In the data rows, 128 means zero.
Here are some points, each followed by its number:
[ 59 115 171 137  43 177 113  79 102 122  93 147 208  95 139 133 134  68
 117 140 135 144  76 152] 0
[190 101  76 102 170  86 202 206 230 151 179  64   0 159 216 222 164 171
 128 142 158 143  93 139] 1
[110 135 158 150 128 164 127 130 132 169 128 164 200 136  93  79  87 178
 124 131 137 139 170 130] 2
[ 94 128 140 102 117  97 105  99  62 120   0 119 199  55 110  99  95 149
  89  69 114  93 122 105] 3
[ 91 165 173 186 136 255 138 142 191 111 255 190 163 254 128  75  89  64
 137 185 111 215 204 190] 4
[ 35  79 113 106  34 153 107  83 114  42 169  99  63 165 128 104 151  61
 136 177 126 142 102  77] 5
[162 138 109 154 166 126 151 125 150 131 107 141  97  75 125 138 134 112
 145 129 121 129 115 124] 6
[218 112  64 118 174  57 180 190 231 140 187  74   0 150 182 202 143 131
 185 124 131 148  77 169] 7
[191 109  84 161 190  91 166 180 207 104 179  87   0 131 177 128 162  97
 182 136 128 157  69 142] 8
[191 255 128 205 200 128 161 161  23 255   0 205 255  79 179 161 165 197
  80 102 137 118 251 183] 9
[121 117  99  95 166 128 140 128  83 208  20 173 255  79 123  94  84 190
  93  81 148 109 196 132] 10
[196 109  83 121 158  70 167 173 215 139 186  92   0 128 128 201 160 131
 128 123 124 122  66 149] 11
[169 118  98 145 175 122 174 174 221 108 154 104  14 155 178 214 167  83
 179 135 119 146  77 142] 12
[128 123 106 120  43 176  70  71  97  65 232 156  99 201  67 103 146  69
 166 198 119 172 135 124] 13
[ 63 129 185 151  58 192 122  91 116 130 101 152 208  95 143 138 140  72
 121 142 128 147  76 159] 14
[136  86  92  59  31  66  73 114 113  43 104  86  32  93  84 108 132 100
 122 138 125 122  65  60] 15
[105  79 127  70 123  57 100 110 100 108  62 101 124  79  79  67  88 171
  94 128 135  81 110  74] 16
[192 113  61  57 123  45 139 178 181 129 166  62   0 115 149 152 111 179
 175 145 166 133 110 122] 17
[145  84  95  90 179  76 127 112 122 141 141 114 123  91 125  96  85 160
 124 106 135 104 135 105] 18
[153 106 103  51 152  17  52  74  56 123  14 127 179  68  97  43  39 173
  85  67 129  85 168 104] 19
[146 177 157 189 174 129 151 140  78 187  22 131 201  86 161 155 133 140
 102  80 118 102 118 121] 20
New points follow, each followed by the numbers of its three nearest points above by angle, nearest first.
[ 58 118 202 148 100 247 129  62 184 102 246 120 142 228 136 116 135  93
 107 176  96 172 165 194] ~ 4 13 5
[155 109 107  92 174  63 128 119 130 146 109 134 121 104 136  75  84 175
 134 130 147  96 149 108] ~ 18 19 16
[117 198 186 211 167 160 159 133  38 190   0 161 255  57 154 133 125 135
  65  58 118  91 141 117] ~ 20 9 10
[181  96  71  60  99  63 135 173 128  81 122  40   0 103 147 156 144 156
 128 118 140 112  92 105] ~ 17 15 11
[105 145 165 135 107 204 129 104 162  92 221 128 111 195 121 110 140  86
 121 172 127 168 153 155] ~ 4 13 5
[ 42  89 179 141 110 231 144  83 174  86 249 142 119 207 139  92 110  97
 128 177 115 171 149 156] ~ 4 13 5
[ 80 128 147 136  83 133 111  97  48 156  58 146 234  70 125 104 128 114
  91  87 116  87  90 106] ~ 3 0 14
[168 101 104  62  92  54 103 147 126  50 108  38   0  50  96 120 112 135
 134 131 140 114  92  81] ~ 15 17 16
[137  85 101  55 128  33  76 131 116  80 109  91 128  77  93  79  79 149
  83  98 133  75  89  66] ~ 16 19 18
[152 124 101 122  77 161  91  98 138  85 220 142  69 180 108 144 165  95
 186 186 127 167 119 138] ~ 13 5 4
[125  93 116  85 132  60 105 125 107 125  87 104 103  80  92  85  91 166
 113 105 133  91 118  96] ~ 16 19 18
[174 135  98 108 136  71 137 156 124 146  75  96  93  91 145 151 125 153
 133 103 136 108 118 124] ~ 17 7 11
[ 73 154 146 176 106 254 133 145 191 133 255 182 156 255  82 111 140  89
 135 128  97 198 164 165] ~ 4 13 2
[ 98 130 142 125 110 111 108  91  51 162  47 148 235  77 125  95 128 139
  90  79 114  80 113 104] ~ 3 10 20
[ 97 114 136 124 121 205 126 132 197 112 255 140 110 208  95 117 124 142
 169 193 130 193 168 128] ~ 4 13 5
[170 134  98  54 135  48 124 155 152  91 131  52   2  96 149 132 109 195
 154 125 157 116 108 130] ~ 17 7 11
[184 124 115  60 144  61 139 163 172 112 170  98  41 121 160 136 111 166
 136 111 148 113 111 109] ~ 17 7 1
[119 148  96 147 173 164 146 140  80 195  56 170 230 120 123  91 106 126
  70  85 117 105 183 126] ~ 10 9 20
[128  88 226 154  97 208 123  60 167  94 228 181 174 202 167 134 132  85
 130 161 128 149 114 128] ~ 4 13 14
[ 72 141 132 199 107 255 144 173 195 136 255 233 153 243 105 138 138  70
 155 160  83 128 163 128] ~ 4 13 2
[ 56 146 177 181 135 255 140 135 213 122 255 128 163 255  85  97 129 143
 156 194  86 195 195 189] ~ 4 13 2
[123 154 184 149 128 229 128 153 221 149 255 165 136 213  80  78 105 159
 153 193 136 197 201 188] ~ 4 2 13
[153 111 133  71 164  50  97 101  87 124  65 109 149 128  99  49  48 164
  69  78 128  90 152 116] ~ 19 16 18
[138  98 131  69 171  60  96  94  80 128  37 115 154  82 111  63  57 204
 115 110 164 102 165 115] ~ 19 16 3
[ 65 138 131 187  94 245 128 137 166  99 255 189 128 236  85 134 157  96
 176 204 111 193 173 167] ~ 4 13 5
[160 149 125 138 184 105 136 116  69 204  10 155 248  71 127  88  75 201
 115  76 150 108 188 122] ~ 10 9 20
[ 64  79 135 112  26 131 113  88  86  10 130  91  63 152 110 116 162  77
 132 183 144 141 100  70] ~ 5 15 13
[111 163 147 192 156 245 151 157 159 171 220 147 188 193  81  93 113 121
 115 136 126 161 197 170] ~ 4 2 13
[ 82 173 172 128 116 255 117 118 177 117 255 191 161 128 128 116 148 105
 166 211 127 216 197 188] ~ 4 13 2
[ 19  82 100 103  40 169 107  82 128  62 195 104  60 172 128  93 140  41
 137 174 117 142 106  87] ~ 5 13 15
[100 167 142 150 124 196 123 126 134 144 204 176 188 199  93  97 123 108
 118 137  89 139 177 151] ~ 4 2 13
[128 152 182 156 123 167 151 117  43 161  32 161 255 103 151 130 134 109
  65  89 117  95 115 133] ~ 20 3 9
[ 84 129 113 174  94 193 131 133 136  72 239 162  85 194  82 130 154  19
 137 168 111 150 124 119] ~ 13 4 5
[183 108  87  76 102  68 131 167 133  82 130  61   3 100 142 153 140 146
 133 123 136 115  84 106] ~ 17 11 15
[ 69 109 129 101  71 132 125 105 131  87 181 104  56 140 112  92 115  61
 117 141 121 130  98 125] ~ 5 13 15
[118 194 185 210 181 153 153 126  21 217   0 157 255  67 154 130 114 141
  66  56 119  88 139 104] ~ 20 9 10
[ 86 157 182 179 119 255 134 137 215 139 255 177 146 240  76  93 128 120
 151 197 111 215 207 202] ~ 4 13 2
[159 101 108  46  71  55  77 123 104  46 102  55  40  88 125 140 153 151
 124 126 143 119 101  86] ~ 15 17 16
[178 105  79  41 148  40 132 142 154 126 151 102  66 134 145 153 104 185
 148 115 130 117 113 114] ~ 17 7 11
